In the data rows, the value 128 means zero.
Some points, each followed by its number:
[ 96 158  94 124 124 137 117  93 203  42  89 131 146 107 161 140 138 121
 133 136 146 129 154 108 113 137 149 127] 0
[127 124 131 144 125 123 122 132 179  78 108 130 134 111 142 146 116 105
 143 131 133 120 158  99 113 125 134 112] 1
[124 106 141 139 120 119 120  97 191  54 110 118 110  88  81 193  39  98
 113 119  90  97 157  92 124 118 117 105] 2
[129 122 122 116 114 112 120 135  61 177 141 115 115 135 118  89 141 128
 113 119 125 132 105 144 124 123 121 122] 3
[142 113 159 152 130 133 138 170 127 155 132 152 132 146 150 109 158 123
 147 127 142 150 145 130 124 136 143 135] 4
[145 156 134 138 139 139 141 177 145 153 137 152 147 146 157 134 150 134
 151 136 150 165 140 152 137 141 145 147] 5
[140 126 128 136 120 123 126 150  66 189 144 132 111 145 122 111 125 106
 126 125 129 139  84 171 146 136 122 134] 6
[138 121 138 135 122 119 127 147  86 188 140 137 130 138 130 111 153 131
 126 130 135 146 116 151 139 136 134 137] 7
[ 96 143  96 118 118 129 113 113 176  67  86 128 137 116 148 115 128 106
 128 122 131 134 133 121 114 139 127 121] 8
[133 139 129 135 125 130 126 159 103 157 129 133 131 144 137 155 107 103
 133 128 127 150  97 167 132 138 130 135] 9
[127 108 121 121 116 106 118 119  63 212 182 108 167 121  93  81 167 161
 112 166 119 148 134 105  90 127 104 120] 10
[122 147 109 114 119 142 127 154 167  98  94 139 137 132 182  76 239 186
 152 110 150 129 174  81  87 132 150 131] 11
[ 69 140  59  88 103 101  95  97 168  38  59 118 113  96 172  78 175 134
 115 123 147  83 156  48  71 117 109  87] 12
[142 133 118 123 125 132 136 125  25 220 174 125 113 130 108  77 159 136
 122 116 126 127  74 183 145 118 123 130] 13
[148 133 157 160 138 138 145 174 110 181 142 152 141 157 145 171 108 115
 148 141 141 164 105 182 146 159 144 149] 14
[ 87 178  53  77 144 149 123 120 202  50  67 150 155 130 231  96 254 223
 136 133 172 118 175  90  94 155 150 135] 15
[117 128 120 132 112 121 123 125 167  78 104 128 123 116  98 175  57  86
 119 123 108 128 130 124 115 131 125 120] 16
[144 108 164 152 134 129 140 156  78 195 142 151 119 147 134 111 144 119
 147 126 137 148 123 153 135 143 135 134] 17
[134  93 163 151 127 122 139 134  67 198 139 154 106 143 120  82 157 111
 148 107 136 143 127 136 129 140 135 130] 18
[ 73 143  79 110 108 123 103  78 191  29  72 125 137  92 149 125 131 108
 133 122 128 108 147  98 106 128 135 108] 19
[130 117 127 126 113 122 121 135  54 182 155 126 106 132 104  56 180 149
 116 107 127 131 104 143 125 126 121 121] 20
[169  69 242 131 138 189 122 162 117 155 109 138 155 121  53 203   0 110
  97   6 120 108 145  72 130 123  77 129] 21
[138 124 142 146 130 133 128 149 168 114 119 148 141 139 118 189  75  99
 136 146 126 155 128 162 136 143 141 140] 22
[150  82 200 160 150 129 149 163 112 173 126 163 135 146 144 118 150 108
 157 131 134 154 168 118 135 135 150 137] 23
Which three points above are nearest to each new point by angle, seen from the average point of the numbered points? Their numbers follow each, nearest first.
[119 119 120 133 120 124 123 144 150  99 106 130 133 125 112 183  61  87
 119 130 109 138 119 137 119 134 126 128] 16 22 2
[117 134 110 125 122 121 119 143 146 101 109 129 124 122 138 105 143 113
 132 116 134 130 137 111 108 123 128 120] 12 8 19
[132 136 130 137 125 136 128 156 148 120 119 130 131 138 146 132 125 116
 135 130 134 148 126 136 131 139 132 135] 22 5 14
[143 115 152 144 130 132 138 150 158 122 117 140 143 132 153  74 184 120
 164 103 135 138 165 108 122 124 157 130] 11 4 23
[135 112 128 136 124 118 122 113   0 234 169 110 108 126 125 132 104 101
 120 125 121 120  38 201 154 121 112 131] 6 13 3
[135 125 140 133 127 126 124 158 112 160 131 141 131 139 127 123 132 112
 133 128 132 146 132 136 131 136 133 131] 17 7 14
[127 133 129 145 133 139 136 159 157 126 118 141 140 144 151 137 133 111
 138 134 137 150 150 137 127 144 133 134] 5 22 14
[126  95 157 141 120 122 124 154  94 170 121 128 130 133 124 158  89  94
 124 127 116 138 123 137 115 136 131 120] 9 21 14
[152 138 144 148 138 142 144 168 109 192 154 150 136 155 143 137 145 129
 146 142 145 161 116 176 149 145 141 151] 14 17 5
[ 13 141   0  27  64   0 135  63 156   0  28  91   0 132 251  80 255 216
 175 255  94   0 175   0   0  56   0 139] 12 15 19
[ 67 114  41 111  84  36 136  77 162   5  78  96  27 150 229 128 252 145
 186 255 107   0 162   0  54  45   0 161] 12 19 15
[127 127 130 139 122 133 128 151 153 114 111 131 133 135 154 103 159 118
 139 124 137 131 162  94 115 125 136 122] 11 15 1
[151 121 167 160 146 143 148 166 160 127 126 158 150 149 122 217  61 124
 132 162 130 161 142 162 148 158 146 147] 22 14 9
[140  95 168 151 125 134 136 165  93 190 136 136 147 132 134 155  88  95
 133 127 125 151 127 136 122 133 128 131] 14 17 9
[159  80 176 139 137 139 156 128 188  91 123 125 120 110  92 217  50 117
 107 113  86  96 198  81 137 115 108  90] 2 16 21
[127 123 128 136 120 120 120 146 136 123 116 135 134 136 139 134 124 100
 134 131 127 135 143  99 110 130 125 120] 1 16 2
[135 130 126 132 124 128 126 156  98 157 127 135 117 130 124  74 174 133
 135 108 136 142 127 135 123 131 132 130] 20 18 13
[122 150 122 151 130 140 139 128 199  69 119 134 150 137 162 150 129 109
 147 140 149 135 164 122 141 143 147 139] 0 1 8
[151 136 116 116 137 119 135  77   0 255 234  89 118 130 101  88 150 143
 115 132 123 111  40 218 182 116 128 133] 13 3 6
[138 121 147 142 125 129 135 160 105 167 132 145 126 147 137 107 150 123
 141 130 136 144 133 146 130 139 138 135] 17 7 4
[ 44 164   0   0 159 147 112 104 176  22  16 150 141 131 255  63 255 255
  87  96 148 110 154  63  47 154 145 120] 15 11 12
[130 112 140 142 120 126 126 149 109 151 119 138 116 135 128  68 168 125
 143 107 131 140 147 114 111 126 138 126] 18 20 4
[125 141 110 126 129 122 118 148  54 184 130 124 111 147 117 205  38  72
 137 134 106 149  12 218 147 118 114 145] 9 6 14
[123 147 127 141 126 143 128 145 182  92 112 137 147 121 139 167 104 108
 138 133 136 155 141 143 131 144 138 137] 22 16 1
[130 137 107 108 126 118 118 136  30 196 151 105 106 142 118 143  91  87
 120 120 120 122  27 200 155 109 119 129] 6 9 13
[165  96 211 158 149 164 151 180 135 185 139 159 167 157 123 211  36 111
 140 104 146 151 166 117 139 145 125 139] 21 14 22
[121 130 123 134 123 128 117 152 140 124 105 130 123 129 124 149 101 100
 134 126 122 140 112 150 126 128 133 134] 22 16 9
[127 119 132 137 115 132 128 143 168  90 103 122 133 134 175  81 201 125
 167 104 131 117 176  63 107 112 155 116] 11 15 12
[110 123 112 115 107 112 111 145 126 105  96 119 119 115 132  86 136 114
 113 115 126 126 122 110 108 120 120 112] 12 8 19
[246 105 255  89 216 250 115 158 145 137 116 142 136 140  42 167   0 170
  56  25 153  66 140   7 194  67  35 149] 21 2 16
